Each row is where one point has got to under a steady rotation. How many ticks took it there?
The counts run from 0 to 514.
[120 144 163 133 121  83 105 101  80 122 124  90 164 175  94 123 119  96
 132 106 112 158 172 156 126 153  91 164 113 116 101 115  98 120 151 119
 100 163 114  93 137 185  98 148 130 131  92 145]
281
[162 138 153 132 164 131  97 105 120 159 170 137 109  94 144 120 119 114
 119 116 154  66 107 148 108 112 110 144 131 111 145 117 156 102 120 100
  78 182 171  85 122 109 124 171  82 101 131 142]
387
[107 136 114 110 137 151 171  87  96 141 119 122 165 139 132 170 167  96
 101 111 115 102 106 118 114 146 149 107 126 148  93 123 135 149 151 169
 116  80  89  88 165 147 152 162 174 127 106  86]
246
[133 127 138 119 180 124 159  82 102 157 169 127 112 115 153 103 134 101
  86  95 144  85 139 110 121 126 115 128 110 103 135  97 150 101 124 119
  63 164 154  98 106 113 157 184 105 124 146 119]
479
[164 167 124  80 156 112 120 142 118 146 144 159 199 116 167 145  99 117
 138 136 134 124 136 150 150 119 145 119 120 119 144 129 112 133 134 150
  95 125 144 176  84  85 143 137 127  85 127 192]
139
[117 116 151 124 165 150 146 127 129 167 143 141 112  90 150 149 134 117
 160  87 150  92  97 134  88 128 152 137 139 139 164 103 121 103 132 158
  69 149 134 110 124 128 124 195 117 144 133  93]
393
[136 122 173 108 175 139 158  98 104 164 172 126 119 127 137 105 134 119
 111 122 135  75 138 102 135 144 144 157 131 117 144 104 160  90 128 136
  62 163 174 114 118 105 132 170 122 115 127 118]
480
[108 121 173 139 162 123 164 110 103 182 174 111 115 124 167 156 109 104
 146 131 121  98 112 109 132 166 155 147 149 128 161 100 114 115 141 144
  68 140 166 111 113 148 121 191 124 133 132  92]
303
[148 174 127 163 150  86 110  89 115 119 130 147 190 161 118 110 119 114
 109 125 116 153 145 174 102 134  69 121  99  92 112 126 121  90 144 106
 132 158 120  98 120 163 100 154  84 125 136 148]
285
[132 161 109 133 100 109  91 121 106  92  79 128 161 117  95 165 170  99
  87 137 129 152 140 170 161 148 120 145  91 119 104 171 111 175 131 134
 143  94 112 131 139 175 153 133 140 158 127 171]
436
[125 149 103 149  99 141 100 141 138 172 116  99  95 116  91 167 108 144
 145 115 179 113 118 130  98 108 148 190 155 132 129 161 122 122 144 104
  94 113 162  97 147 172  69 126 149 144 156 129]
363
[130 153 128 159 124 110  71 107 119 112  98 140 180 152  65 121 129 133
 149 121 144 167 158 191 119 130 125 156 105  92 100 156 127  93 149 135
  92 116 143 129 119 148  70 150 129 130 130 144]
283
[116 143 145 131 116 122 128 111  91 163 148  57 125 178  98 134 118 109
 120 105 125 112 153 114 117 137 110 154 130 135  87 121 122 129 149 119
 108 152 102  47 155 177  95 127 147 117 105 102]
184
[ 90 118 187 151 149 136 135 126 144 163 129 120 135 110 140 151 115 104
 157 126 172 122 111 137 155 172 177 179 119 123 178 153 105 134 139 147
  76 105 190 125 130 116 106 166 128 100 119 119]
396
[107 151 130 167 130 136 147 103 123 169 144  97 113 157 103 126 124 125
  93 117 172 124 116 106  97 129 112 179 119 111 131 160 129 119 155  87
 129 148 171  64 167 169  75 138 130 139 173 100]
454
[140 159 129  63 143 178 165 130 103 113 136 134 123 119 159 120 143  96
  77 109 150  99 147 107 139 130 149 129 121  99  82 162 129 151 144 146
 166 120 137 160 103 107 152  95 153 146 133 189]
504
[119 171 153 111 116  92 110 115  91 127 128 123 203 135 126 171 184 108
 100 137  93 144 106 146 172 168 139 113  87 152 119 138 134 166 133 132
 142 119 103  85 170 132 126 137 142  97 111 122]
252
[116 133 109 125 113 143 150  96  94 162 146  91 103 169 105 140 123 120
 107  95 130 114 131 118  77 106 105 131 137 120  93 123 123 117 159 127
 112 131 101  65 168 186 103 147 149 147 144  98]
183
[151 159 125  49 138 154 177 112 122 148 152 136 127 135 169 109 138 113
  84  97 171  85 128  77 130 117 144 168 137 129 127 139 140 147 142 138
 112 128 126 138 134  92 171 111 152 107 108 145]
327
[136 157 109 168 147 104  88  97 127 113 110 152 178 149  84 116 129 126
 111 109 132 164 139 186  91 128  86 124  88  81  99 147 101  87 155 123
 121 127 126 105 121 168  82 164 112 147 149 148]
284
[153 133 167 120 153 119  92 115  97 129 133 109  97 106 139 108 131  93
  95 125 127  99 183 138 141 131 107 165 121  83 120 140 145 117 114 101
 100 182 162 134  90 170 148 134 102 171 136 175]
112
[104 137 148  96 149 166 183  94 130 144 112 145 138 125 140 115 170 111
  82 100 188  92 116  95 129 145 148 166 112 134 131 147 148 139 142 141
 108  95 141 112 154 106 167 149 149 121 115 100]
61
[161 156  91 109  90 145  91 154  87 164 153  88  94 115 123 184 116 131
 129 132 129  77 126 123 123  87 160 132 164 127  90 139 150 143 126 113
 120 139 139  95 135 156 100 117 154 141 151 163]
177
[126 160 155 144 124 131  97 114 116 112  95 135 163 160  87  90 142 110
 122  98 148 162 169 153  87 162  74 184  99 106 113 144 106 108 157 113
 135 150 123 109 141 185  92 137 116 153 105 139]
192
[164 133 127 102 155 120 104 111  93 136 156 163 135 110 135 127 109 116
 140 110  97  97 158 158 101 102 111 109 144  99 121 103 134  63 126 146
  80 166 124 144  68 136 131 179 111 149 150 162]
473
[185 157 117 126 148  86  61 115 119 131 147 159 154 108 130 138 123 127
 142 127 135 115 131 159 124 100 111 124 126 107 149 109 156  94 122 123
  90 188 141 131 103 114 110 172  86 123 145 146]
291
[118 116 175 138 176 132 146 102 123 188 169 125 127  94 145 147 129 111
 124 103 163  86  87 138 122 151 135 136 121 136 148 124 137 123 140 130
  80 146 155  65 132 120 130 179 101  80 118  98]
484
[139 180 120 129 109 124 126 104  81 120 102 153 193 141 124 192 185 126
 123 133  87 141 103 137 136 160 145  96 120 141 100 146 139 147 141 154
 147  85 106 107 154 164 120 158 160 136 142 119]
342
[ 84 133 181 166 179 155 171 106 145 165 145 118 131 139 142 117 124 125
 113 108 163 127  96 138 102 166 125 144 105 110 139 136 104  96 172 128
 112 147 173  86 137 135  74 158 118 121 152  92]
125
[147 174 131  62 149 160 166 134  94 160 175 129 134 123 176 117 131 112
  80 106 140  63 108  98 119 115 142 105 127 128  91 128 149 148 148 142
 137 158 113 106 127  91 146 119 129  96 122 153]
416
[130 162 130 160 128 115 145 131 115 169 153 102 125 176 141 157 125 146
 138 113 138 119 107 110  95 133 123 154 138 130 143 126 134 109 167  96
 117 156 164  72 165 165  47 138 138 139 170  92]
455
[139 144 154 112 156 163 121 116 124 172 163 145 140  94 149 148 145 112
 104 109 154  56  80 110 138 128 149 111 136 116 119 138 162 133 131 138
  89 125 142  78 151  81 144 160 121  65 114 127]
58
[119 115 124  88 125 158 158 105 119 157 108 117 115 113 111 161 138  75
  98  84 170  83 123 103 148 136 159 151 134 130  92 150 126 160 123 177
  87  83 123  97 144 133 185 154 157  99  92 141]
242
[139 175 117 132 149  71  94  94 106 112 120 139 177 152 115 120 134  94
 102 120 132 163 166 156 131 124  70 168  88 112 150 123 110 129 128 107
 112 166 126 141 114 167 125 159  99 139 127 150]
196
[ 76 117 150 121 167 143 167 104 135 151 130 149 142 111 128 134 144 108
 122 104 162 129 120 130 141 144 163 164  99 143 177 124 117 108 151 158
  53 112 153 128 133  99 126 181 152 130 137  74]
486
